A hidden rule labels the rows of this table. It goes by one to three of the table's principal directions, not those with the most spread.
[ 13.  44. -91. -26.  54.  41.  16. -66.  64. -60. -59.  55. -49. -15. -50. -19.  23.   7.  15.  53. -10. -18. -58.  -1.  42.  65.   5.   0.  14. -16. -24. -37.] g
[  5. -36.  52.  12.  17.  -2. -25.  89. -77.  58.   1. -27.  42.  10.  -1.   9.   6.   0. -23. -39.  -5.  16.  65.  16. -23. -49. -54.  42.  10.  -3. -10.  42.] e
[ -1.  14.  28.   1.   4.  20.  11.  -3.   9. -14.  33.  -4.  17.  23. -39. -24.   4. -19.  -1. -22. -16.  -5. -25.  52. -35. -15. -41.  11. -18.   8. -41.  -1.] g
[-24. -11. -27.  20. -27. -15. -16. -24. -16. -17.  -7.   9.  -9. -25.   0.  14.  10.   4.   7.  13.  -2.  30.  -7. -90.  20. -11.  -1.   0.   8.  10.  41.  17.] g
[ -5. -43.   6.  40. -15.  -6. -44.  -5. -39.  -2.  16.  -3.  30.  11.   0.   0.  15. -10.  -4.   5. -35. -15.  -8. -36.  33.  17.  14.  -3.  30.  23.  17.  20.] g
[ 32.   2. -26. -54.  68.  24.  30.  76. -46.  51. -42. -15. -11.  19.  -9. -11.   3.  32. -16.  11.  -5. -15.  43.  58.   2.  16. -39.  40. -15. -33. -34.  11.] h
[ -1.  25. -71. -11.  24.  30.   7. -54.  32. -45. -45.  47. -54. -28. -31.  -1.  32.   5.  11.  42.   4.  -6. -47. -25.   3.  10. -20.  15.   4.   2. -20. -11.] g
[  1. -74.  13.  48.  25. -18. -47.  31. -67.   8. -17. -13.  29.  32.  32.  21.  46. -11. -41.  -6. -54. -67.   9. -15.  26.  21.  15.   7.  54.  20.  -9.  39.] f
[ 15.  34.  20. -40. -30. -18.  31.   4.  37.   6.  29.  10.  15. -14. -10. -67. -60. -25. -11. -12.   7.   3. -17.  21. -32.   3.   8. -13. -18. -62.  -6. -32.] d
[  2. -10.  42.   1.  -4.   7.  -6.  45. -41.  32.  19.   2.  16. -13. -12. -10. -12.  -5. -11. -22.   3.  17.  35.  26. -66. -66. -57.  29. -18.  -3. -15.  14.] g
[-39.  -7.  -7.  48. -38.  -8. -22. -47.  14. -27.   8.   2. -13. -22.  11.  56.  28.   0.  25.   1.  26.  45. -23. -77.  27. -23.  12. -14.  10.  51.  51.  22.] g
[-28. -31. -17.  69. -52.   7. -52. -63.  16. -43. -10. -39. -42. -12.  44. 127.  45.  26.  52.  18.  32.  33.  19. -96.  82. -26.  63. -21.  21. 104.  60.  18.] e
[ 18.  46. -38. -40.   9.   7.  28. -41.  60. -30.   2.  36.  -2.   0. -36. -67. -30.  -3.  12.  24.  -3.  -8. -47.  26.  17.  66.  26. -26.  -2. -36. -18. -45.] f
[  5. -32.  12.   1. -35. -22.   2.  31. -28.  19.   9. -23. -14. -13.  49.  26. -18.  10. -16.   3.   8. -13.  33. -26. -12. -37.  25.  -5.  -4.   2.  23.  15.] g
[ -8. -14.   1.  31.  -6.  19. -26. -19. -12. -32.  11.   0.   7.  18. -30.  10.  35.   0.  11.  -9.  -9.   3. -10.  -4.  -2. -18. -27.  12.  14.  51. -37.  21.] e
[  3.  27.   6. -39.  47. -13.  39.  44.  -2.  44. -13.   6.  23.  17.  -4. -43.  -5.  -3. -19. -22.  13.   5.  -8.  51. -17.  34. -26.   8.  -9. -52. -18.   5.] f
[  37.   39.    6. -101.   57.  -16.   85.   90.  -18.   61.   -7.    4.   18.   32.  -11. -108.  -40.    6.  -48.  -26.    3.  -31.   10.  113.  -81.   23.  -53.   22.  -38.  -98.  -81.   -6.] e
[  7. -10. -18.  16.   0.   5. -19. -20.  22. -15. -15.  -5.  -8.  -5.  12.  28.   2.  -3.   7.  22. -10. -15.  -8. -24.  66.  36.  52. -16.  25.   4.  33. -12.] g
[ -1. -15.  -3.  17.  40.  14. -21.   4. -22. -13. -26. -11.   5.  24. -11.  21.  29.   4.  -4.  -4. -32. -18.  24.   7.  16.   9. -13.  13.  13.  16. -18.   1.] d
[ -4.  38. -13. -41.  17.   5.  51.   8.   9.   1.  14.  16.   6.   8. -46. -63.  -9. -10. -11.  -9.  -4.  14. -46.  29. -34.  10. -56.  15. -31. -40. -27.   4.] h
[  2. -12.  16. -23.  31. -46.  38.  67. -22.  30.  -3. -29.  34.  43.  34. -22. -10.   4. -44. -33. -11. -27.  17.  24.  10.  41.  21. -17.  11. -40.  -3.  19.] f
[-21.  -1. -12.   2.  18. -19.  17.  -6.  -9. -24.  -9.   4.  -1.  16.   1.  -4.  17.   5. -15. -10. -17.  -7.  -2. -18. -17.   5. -12.  -7.  -3.   2.  -7.   7.] f
[-19. -53. 105.  35.   7. -51.   1.  93. -72.  53.  60. -45.  97.  73.  27. -24.  16. -33. -58. -88. -28. -30.   8.  60. -47. -11. -30.  -1.  16.   2. -29.  63.] h
[ -4.  20. -63.  17. -27.  40. -14. -91.  58. -75.  -3.  46. -44. -36. -49.   5.  21.  -4.  36.  49.   7.  15. -75. -51.  35.   7.   6.  -4.  13.  36.   2. -12.] h
[ 24.  13.   3. -30.   2.   5.  23.  15.  20.  16.  13.   9.   3.  -2.  -3. -37. -29.  -9.  -9.   8.   3. -20. -20.  47.  -7.  21.  11.  -5.  -5. -34. -12. -15.] h
[-19.  31. -13.  -9.  11. -12.  27. -22.  34. -18.  -5. -10.   1.  19.  -6.   0.   8.   1.   9. -13.   9.  20. -25.  -8.  26.  35.   8. -16.  -7.  -5.   6.  -4.] e
[-10.  30. -65. -27.  57.  20.  17.  -3.  -5.  -7. -81.  18. -49. -22. -25.  22.  39.  23.   4.  17.  15.  31.  12. -39.   3.  -9. -58.  43.  -9. -19. -10.   7.] e
[ -1. -12.  -7.  16.  77.  30. -20.  21. -33.   7. -44. -27.   9.  48. -16.  43.  57.  17.   4.  -9. -27. -13.  31.  35.  41.  29. -28.  28.  13.  30. -28.  15.] f
[ 39.   0. -29. -54.  84.  13.  19.  90. -43.  56. -70.  12.  -1.  -2. -15. -34.   6.  10. -43.   6.  -9. -25.  31.  40.   0.  21. -47.  52.  19. -74. -38.  15.] g
[  1. -37.  12.  42. -60.  -9. -45. -42.   2. -23.  34.  21.   1. -29.  23.   4. -16. -17.   4.  24. -15. -25. -17. -40.  -1. -14.  50. -27.  23.  27.  32. -11.] f
[ 19.   1. -28. -40.  88. -13.  25.  71. -25.  57. -72. -26.   9.  39.  29.   5.  22.  22. -27.  -5.  -1. -24.  29.  32.  63.  80.  14.  14.  23. -52.  -6.  15.] e
[ -3.   6. -12.  -6. -11.   2.  -6.   8. -10.  10. -14.  12. -12. -31.  -8.   6.  -4.  12.  10.   4.  27.  40.  20. -35.  -8. -32. -21.  16.  -1.  -2.  11.  10.] e
[-20. -31. -29.  71.  -5.  12. -57. -68.  30. -74. -42.   1. -37. -13.  17.  98.  61.  -2.  15.  18.  -6. -14.  -8. -77.  65.  -5.  47. -12.  53.  71.  22.   4.] d
[ 15. -35.  38. -10.  32. -21.  14.  81. -47.  60.  -7. -27.  13.  23.  59.  18.  -2.  11. -39. -19.   0. -44.  51.  60. -30. -10.   8.   4.   1. -14.  -8.  20.] h
[-13.  10.  -1.   7. -32. -10.   6. -39.  26. -28.  26.   4.   0.  -1.  -4. -13.  -9. -13.   7.   2.  -4.   2. -35. -21.  -1.   7.  16. -21.  -7.   5.  10.  -9.] f
[  51.   26.   32.  -86.  -16.  -37.   66.   53.   14.   62.   59.   -2.   44.   39.   26. -127.  -82.   -4.  -26.  -13.   12.  -51.  -20.  123.  -50.   65.   41.  -36.  -26.  -79.  -55.  -29.] e
[-33. -67.  33. 104. -64.   6. -90. -64. -42. -36.  51.  -9.  14.   6.  18.  70.  44.   4.  39.   6. -19.   4.  10. -55.   6. -45.  22. -19.  21. 127.  25.  25.] f
[-22.  -8.  -2.  26.  35.  29. -30.  14. -49.  25. -26. -16.   5.   3. -24.  50.  42.  17.  23.  -5.  -2.  49.  36. -22.  24. -21. -57.  39.  -6.  34.  21.  28.] h
[  67.   13.  -36.  -78.  -18.  -17.   39.   11.   38.   -2.   15.   63.   -2.  -32.   -3. -127.  -95.  -12.  -39.   51.  -23.  -75.  -35.   41.  -24.   59.   63.  -35.   12. -104.  -24.  -59.] g
[-11. -23.  20.  29. -40.  -5. -22. -10. -16. -28.  34.   0.  14.  -7. -16.  -4.  -8. -14.  -3.  -8. -23.   6.   1. -37. -17. -39. -10.  -1.   4.  21.   7.   8.] g
[ -5.  19.  -2. -18.   8.  12.   1.  13. -29.  34.  -9. -11.   3.  -3. -22. -10.   2.   6.  16.  -5.   7.  39.  16.  -6.  -9. -13. -52.  35. -28. -15.  -1.   7.] f
[ -9.  59. -43. -19. -44.  19.  19. -76.  76. -62.  12.  22. -29. -41. -60. -25. -34. -14.  36.  25.   8.  53. -54. -62.  31.   5.   2. -10. -23. -20.  32. -39.] g
[ 10.   8.   2.  10. -50.  20. -20. -40.  40. -16.  14.   8. -32. -41.   9.  31. -22.   1.  34.  24.  33.  17.   4. -12.   1. -35.  32. -11.  -6.  27.  21. -25.] e
[ 17.  16. -15. -20. -49.   8.  10. -34.  41. -23.  26.  29. -25. -44.  -9. -32. -47. -11.   8.  32.   7.  -3. -30. -13. -18. -14.  23. -14. -13. -20.  12. -31.] h
[-68.   5.  16.  70. -38.  -3. -12. -72.  30. -75.  29. -30.  -5.  10. -17.  76.  44. -17.  27. -32.  -5.  53. -32. -81.  21. -41. -14. -14. -12.  74.  41.  19.] h
[ 55.  16. -38. -71.  71.  17.  26.  58. -12.  29. -60.  28.  -9.  -2. -26. -73. -16.  -1. -43.  19. -24. -54.   8.  59. -13.  39. -29.  39.  13. -91. -64. -19.] e
[ -3.  49. -17. -76.  22. -25.  84.  54.   0.  23. -14.  -6.  -6.   6. -16. -57. -25.   9. -29. -29.  23.  29.   1.  12. -49.  -8. -58.  21. -42. -74. -28.  11.] f
[ -7.  10. -61.  -5.  33.  23.   5. -24.   6. -16. -56.  -2. -51. -11.   1.  52.  33.  27.  18.  35.   4.  10.   3. -39.  48.  16.   0.  13.  -4.  14.  22.   0.] g
[ 16.  18.  16. -38. -22. -18.  33.  10.  18.  18.  31.  22.   2. -17.  14. -56. -56.  -3. -10.   5.  12. -12.  -3.  39. -55.  -4.  16. -22. -25. -41.  -2. -28.] g
[   5.  -34.  -63.   26.   -7.   12.  -45.  -13.  -14.  -18.  -53.    7.  -36.  -38.   12.   62.   28.   25.   15.   47.    8.   13.   17. -102.   89.    6.   37.    8.   49.   28.   48.   19.] g
[  4.   3.  23. -32.   6. -35.  31.  45. -29.  32.  19.   9.  37.  19.   1. -77. -20. -13. -38. -29.  -9. -17.  -8.  33. -61.   6. -31.   4.  -8. -50. -37.  12.] e
[-41. -24.  30.  40. -36. -37.   2.  -5. -14.  -8.  33. -37.  11.  21.  42.  50.  17.   4.   0. -30.  10.  18.   5. -41.   1. -24.  19. -26.  -6.  47.  36.  32.] h
[-56.  26. -10.  43. -27.   7. -20. -78.  16. -50.  17.  25.   2. -15. -52.   9.  35. -11.  39. -10.   8.  73. -44. -73.  -9. -27. -51.   4. -12.  47.  19.  12.] d
[-13.  -1. -16.  29.  31.  28. -32. -16. -10.  -5. -30.  -4.   2.  10. -28.  35.  53.  -2.  18.   0.  -4.  19. -13. -18.  44.  14. -30.  28.  20.  29.  -3.  21.] f
[ 12.  38.  13. -65.  40. -13.  71.  67.   7.  55.  -7. -13.   6.  16.   9. -36. -26.   6. -25. -27.  29.   5.   7.  74. -36.  12. -26.   9. -34. -65. -20.   1.] h
[ 27.  15.  -5. -54.  27. -12.  30.  53. -15.  55. -17.   1.  10.   3.  12. -47. -32.  10. -18.   2.   8. -10.  22.  41.  -8.  31.   0.   7. -10. -63.  -9.  -9.] e
[  5. -21.   9.  32.  33.  29. -39.  -1.  -7.   4. -30. -13. -11.   4.  13.  66.  30.   6.  11.   8.  -9. -15.  34.  19.  31.  -4.  11.  10.  16.  36.   9.  -5.] f
[-10.  17.   0.   7. -14.  18.   1. -31.  25. -27.   4.   0. -26. -12. -10.  28.   5.   7.  23.   0.  19.  23.   4.  -3. -18. -37. -12.   1. -19.  30.  -5. -10.] e
[ 16.  11. -10. -39.  46.  -4.  29.  47.  -9.  47. -37. -22.  -6.  15.  26.   4.  -3.  16. -12.   0.  11. -11.  26.  35.  20.  34.   7.  10.  -8. -40.   0.  -1.] f
[ -9.   4.  47. -16.  23. -12.  22.  78. -44.  62.   1. -30.  29.  15.   3.  -1.   2.  -2. -21. -51.  20.  33.  38.  33. -43. -41. -65.  35. -21. -24. -11.  36.] f
[  3.  64. -19. -33.  -5.  11.  33. -67.  78. -38.  27.  42.   8.  -3. -59. -89. -33. -37.  12.  13. -15.  -2. -92.  30.  -4.  59.   1. -21. -19. -49. -15. -51.] f
[ -5. -50.  31.  65. -41.   5. -66. -17. -26. -23.  37.  12.  33. -13. -16.   5.   8. -28.  -1.   0. -35.  -8. -10. -40.   9. -26.   5.  -1.  38.  39.  16.  16.] g
[ -1.  58.   2. -69.  56.   1.  71.  51.   2.  53. -26. -18.  -9.  11.  -9. -21. -16.  12.  -9. -25.  25.  31.  23.  61. -40.  -1. -60.  28. -58. -63. -14.  -7.] f
[ 11. -22. -35.  10. -17.   3. -27. -14. -11.  12.  -5.  21.  -9. -20.  18.   7.   4.  22.  20.  42.  16.   2.  -7. -33.  42.  28.  41. -13.  26.  22.  28.   9.] g
[ 39. -44.  23.  32. -12.  28. -60. -17.   2.  -6.  12.  15.   0. -17.  17.  12. -22. -14.   2.  38. -38. -67.  18.  36.  13.   4.  60. -15.  29.  19.   6. -40.] g
[ 16. -45.   7.  13.  35.  -1. -26.  42. -56.  16. -22. -14.  17.  30.  14.   8.  25.   8. -25.  -4. -36. -47.  37.  19.   7.  10.  -2.  15.  28.   9. -29.  19.] e
[ 10.   7.   8. -26.  29.  -9.  23.  44.  -9.  36.  -6.   2.  17.   7.   2. -27. -12.  -1. -20. -11.   4.  -4.   5.  36.  -9.  17. -11.   5.  -2. -38.  -6.   5.] g
[ -61.    1.   18.   86. -126.    4.  -43. -127.   51. -103.   73.   -8.  -22.  -34.  -22.   67.   12.  -20.   61.   -5.   15.   70.  -45. -121.    2.  -84.   11.  -30.  -17.  106.   53.    1.] f
[ 40. -36. -49.   3. -34.  -9. -41. -27.  10.  -1. -15.  42. -10. -40.  27. -32. -20. -11.  -8.  66. -12. -55. -42. -51.  65.  62.  88. -22.  61. -28.  28. -15.] f
[-24. -19.  72.  11. -29. -42.  27.  36. -29.  -5.  56. -52.  32.  38.  24.   0. -24. -16. -35. -59. -32. -13.  34.  12. -62. -53. -13. -15. -35.   1.  -2.   9.] g
[-20. -10.  15.  36. -19.  -2. -25. -26.  -1. -29.  25.   3.  25.   0. -25.  -3.   1. -23.   3.  -7. -32.  11. -17. -38.  16.  -2.  -2.  -7.  10.  11.  26.  -2.] g
[ -4.  17. -25.  27. -11.  32. -18. -73.  67. -46. -13.   1. -39. -13.  -1.  60.  24.  -3.  40.  27.  19.   4. -36. -14.  59.  17.  43. -16.  10.  45.  18. -22.] f
[  -1.   51.   32.  -19. -102.   -3.   33.  -81.   77.  -57.  112.   40.   11.  -22.  -51. -105.  -75.  -42.   20.   -3.    2.   11.  -86.   26.  -90.  -30.   -3.  -39.  -51.  -12.  -26.  -50.] f
Which label does each new row get?
[-10.  31. -10. -20.   7. -23.  31.  -5.  39. -12. -16.   3.  -2.  -4.   1. -14. -11. -11. -12. -14.  12.  13. -19. -17.  10.  20.  10. -12.   1. -40.  10.  -9.] >> d
[  6.  24. -51.   3.  -6.  38. -14. -60.  44. -35.  -5.  61. -18. -36. -56. -29.  12.  -8.  29.  42.  14.  18. -72. -18.  24.  24.  -8.   5.  20.   9.  -5.  -9.] >> g
[ 29.  -2.  37. -31.  94.  30.  -3. 118. -71. 101. -38. -16.  40.  14. -24. -12.  -4.   4. -24. -24. -13.  11.  75.  88.  -9.  -3. -75.  63.  -7. -55. -14.  14.] >> g
[  7. -13.  19.   5.   6.  -7. -10.  18. -15.  -8.   7.  -5.  27.  21. -13. -23.   1. -11. -18. -20. -25. -20.   8.  14.  -9.   2.  -9.   4.  15.  -5. -31.   4.] >> d
[ 38.  43. -18. -44. -30.   8.  26. -58.  87. -34.  29.  34.  -9. -18. -20. -84. -71. -34.   3.  39. -22. -47. -67.  38.   9.  62.  63. -39. -11. -63.  -5. -77.] >> f
[-10. -10.  18. -14. -40. -49.  28.  22. -16.  14.  28.  -8.   9.  -2.  36. -27. -26.  -5. -27. -18.   7.  -4.  -2. -25. -39. -19.  10. -16. -11. -25.  12.  15.] >> f
[-20.  -8.  53.  27. -41. -29.  -7. -12.   4. -11.  51.   0.  32.  10.  10. -16.  -7. -22.  -6. -37.   4.   2. -12.   6. -53. -32.  -2. -20.  -2.  19. -12.   7.] >> d
[ -3.   2.   4.  11.  12.  23.  -5.  -8.  -5. -21.  13.  34.   9.   2. -48. -30.  26. -14.  -6.  -9.  -8.  -5. -34.  30. -51. -27. -60.  22.   4.  18. -54.  15.] >> g
[  9.  18. -49. -30.  60.  -7.  32.   0.  32. -17. -65. -20. -30.  31.  24.  26.  21.  22. -10.   9.  -2. -33.   9.  10.  58.  67.  42. -13.  13. -20. -13. -16.] >> d
[ -63.   47.   28.    5.   -7.   -5.   23.   -6.  -27.   39.   29.   -6.   27.    6.  -42.  -11.   33.   -7.   30.  -52.   43.  108.  -31.  -17.  -60.  -46. -118.   38.  -56.   13.    6.   48.] >> f
[ 63. -22.   4. -57.  15. -21.  21.  68. -14.  46.  -7.   8.   6.  -3.  45. -60. -68.   6. -47.  25. -22. -80.  38.  65. -14.  37.  61. -18.  11. -76. -14. -34.] >> g
[ 45. -12.   9. -47.  79.  12.  27.  99. -36.  53. -40. -26.   5.  37.  15.  -7.  -2.  19. -41. -12. -13. -54.  57. 101.  -9.  18. -14.  28.   3. -40. -55.   4.] >> g
[-12.  22.  71. -37.  17. -38.  61.  78. -26.  65.  50. -28.  63.  46.   1. -65. -29. -18. -34. -69.   5.  13.   0.  83. -69.  -1. -51.   2. -41. -52. -23.  21.] >> h
[-14.  15.  17.   9. -36.  -1.  -4. -29.  11. -16.  39.  17.  17. -14. -32. -35. -19. -21.  11.  -8.  -4.  28. -27. -17. -28. -20. -22.  -4. -14.  -2.   8.  -7.] >> f
[-13.  -4.  15.  20. -10. -13. -17. -10.  -5.  -4.  14.   5.  28.   9.  -9. -15.   9. -14.   1. -17.  -4.  10. -17. -14.   0.   7.  -5.  -4.  14.   7.  -3.  10.] >> d
[ 23.   7. -13. -22.  28.  14.  -5.  11. -11.  17. -14.  17.  13.   3. -25. -45.  -8.  -3.  -5.  14. -20. -16.  -3.  28.   5.  34. -13.  14.   6. -32. -21. -13.] >> e
[ -8.  33. -38. -14. -49. -10.  30. -65.  82. -49.   3.  -2. -52. -36.  25.  30. -38.   6.  25.  34.  24.  16. -25. -58.  45.  14.  77. -47. -19.  -6.  64. -42.] >> h
[  4. -19.   4.   9. -64.   3. -15.  -3. -12.   5.  21. -20. -29. -34.  28.  43. -26.  21.  23.  19.  26.  25.  38. -44.  -1. -57.  23.  -3. -17.  31.  37.   3.] >> g
[ 26.  -8. -18. -31.  65.   4.  22.  33. -18.  45. -44. -35. -23.  47.  62.  38.  18.  47.   1.  17.   6. -54.  49.  79.  26.  58.  44. -10. -10.   8. -21. -10.] >> f
[ 58. -20. -14. -16.  -9.  25. -32.  -9.  -3.   7.  13.  62.   5. -24. -16. -80. -32. -11.  -8.  52. -26. -69. -25.  54. -24.  29.  26.  -3.  28. -22. -44. -33.] >> f
[   7.   22.   32.  -61.   40.   -2.   53.  101.  -61.   80.    2.    1.   21.    4.  -22.  -59.  -18.    9.  -31.  -39.   21.   29.   39.   72. -103.  -53. -109.   53.  -48.  -58.  -46.   29.] >> h
[  70.   21.  -51.  -89.   57.   18.   36.   45.    7.   42.  -38.   56.  -10.  -24.  -20. -106.  -57.    1.  -35.   55.  -23.  -63.  -12.   74.   -5.   72.   12.   11.    6. -111.  -30.  -46.] >> h
[ -2.   1. -26.  -3.  37.   1.  -4.  27.  -9.  39. -49. -17.  -3.   0.  16.  40.  27.  15.   7.   5.  26.  26.   9. -25.  74.  39.  10.  15.  22. -11.  36.  24.] >> g
[  9.   6. -34.   6.  54.  28.  -6. -34.  26. -24. -40.  25. -21.  15. -11.   6.  49.  -6.  -2.  20. -14. -47. -44.  38.  16.  46.   1.   8.  22.  10. -42.  -9.] >> f
[-29. -29.  33.  62. -72. -19. -30. -48.  18. -43.  48.  -8.  -3.  -6.  34.  53.  14.  -5.  18. -14.  22.   9. -10. -42. -14. -49.  38. -36.  12.  79.  19.  14.] >> e
[-30.  -7.  17.  19.   5. -25.   7.  18. -15.   9.  -5. -42.  11.  29.  26.  47.  30.   9.  -1. -37.  16.  25.  17. -24.  18.  -6.  -4.  -2.   0.  24.  14.  34.] >> e
[  7. -15.  -1.   9.  32.  14. -14.  17. -12.   2. -26.   8.  -5.  -7.  -3.  17.  14.  -6. -17.   5. -18. -21.  12.   8.   3.  -6. -10.  17.  15.  -7.  -1.   1.] >> h
[  5.  34.   8. -71.  79. -15.  68.  86. -33.  68. -39. -24.   5.  28.  11. -25. -15.  22. -31. -31.   7.   6.  57.  70. -46.   8. -52.  25. -46. -71. -22.  -1.] >> f
[ 11. -24.  50.   5.   0.   5. -22.  65. -56.  61.  20. -14.  38.  -3.  -4.  -8. -18.  -4.  -9. -20.  -3.  17.  46.  28. -24. -37. -35.  27.  -3. -10.   6.  20.] >> g
[ -7.  -5.   4.  10. -82. -27.   4. -46.  30. -53.  59.  26.   5. -24.  -8. -48. -39. -25.  -6.   6.  -9.  -5. -51. -51. -26. -19.  29. -36.   3.  -1.  10. -10.] >> g
[ 19. -35.  28.   7.  10.  15. -18.  57. -49.  33.   5.  -4.  13.   1.   1.   5.   8.   1. -20. -10.  -4. -17.  30.  37. -32. -41. -34.  30.  11.  10. -29.  28.] >> h
[ 15. -52. -14.  30.  54.  23. -53.  46. -57.  31. -68. -29. -13.   5.  30.  89.  47.  29.  -2.  16. -12. -18.  73. -15.  70.   4.  13.  31.  42.  31.  18.  25.] >> f
